Some points, one per row:
[  0   2  -3 -14 -29  11  55 -51]
[  5 -14  34 -20  36  -8  10  -2]
[ 23  18 -11  -8 -10  -3  14  24]
[-13  12  14  27  50  14  -5  27]
[  2 -11  54 -59  12   5 -52 -60]
[ 20 -17  -9 -39 -41  -6  59 -47]
[ 16  -3 -10  -5 -24   4  23 -11]
[-16  13  48  -5   6 -19  -8  -7]
[-22 -16  51 -15  66  30  -3  49]
[-16   5   4  10   5  -6 -19   4]
[  -8   12   18    8    7  -18 -112   14]
[ 20   0 -29  -7 -23   2   0 -26]
[ 23   6 -39  15 -45 -16 -31  -4]
[  7 -21  10 -34 -10  -9 -10 -46]
[ 11  -5   6  -9  25  22 -26   6]
[  6  16  -7  12  -9  -1 -25   5]
[-25  28  42   3  29 -27 -62 -19]
[ 16  21 -20  42 -10  -5 -57  47]
[14 -1 -3  8 49 -7 43 54]
[ -8 -15  -1  -9  -5 -19 -43   8]
Then 10 other points, each followed by its number:
[ -2  -3 -20   8  15 -13  91 -13] 0
[ -4 -18  62 -36  22  16   0 -19] 1
[ -5  30 -77  54 -47 -15 -16  -7] 2
[  2  -5 -32  24 -16  -2  89  37] 3
[  4   7  33   1  61  12 -11  25] 4
[ 10  25 -41  11 -22  12  -4 -22] 5
[  7   6 -32  44 -16   0 -12  57] 6
[  3 -19 -23 -32 -14   3 102 -37] 7
[ -7 -11 -28   6 -42  -8  10   6] 8
[ -9  -3  17 -34  11  32   8 -22] 9
Which two of these numbered points are nearest to each point below, ignoring the 3 directions in which the first points spread most? Their numbers follow each, nearest first.
[-17  -7  32 -51  23  11  17 -77] > 5 7
[ -1   5 -26  42  21  -3   4  12] > 0 2
[ 26  46 -55  51 -50 -13 -89 -22] > 5 4
[ -1   3  12 -13  18   8  42 -42] > 5 4
[ -9  -7  22 -32  11  35  41 -28] > 9 5
[  3 -16  -4 -14  13 -13  36  -4] > 7 6
[-20   0  64 -64  39 -11 -99 -66] > 4 7
[ 21 -14  22 -32 -10   3  30 -16] > 1 6
[ -7  10  22  -5  12  21 -35  -6] > 9 5
[ 17   2 -36   6 -50 -23  -3 -43] > 7 0
[  3  18 -29  24 -55  -9  33 -16] > 3 6
[-32  22 -25  -8 -10 -32 -41 -18] > 7 2
[ -1   4 -23  -3 -26  -1  27 -10] > 7 6
[ -3 -13 -29  -4 -42 -17   5   1] > 8 3
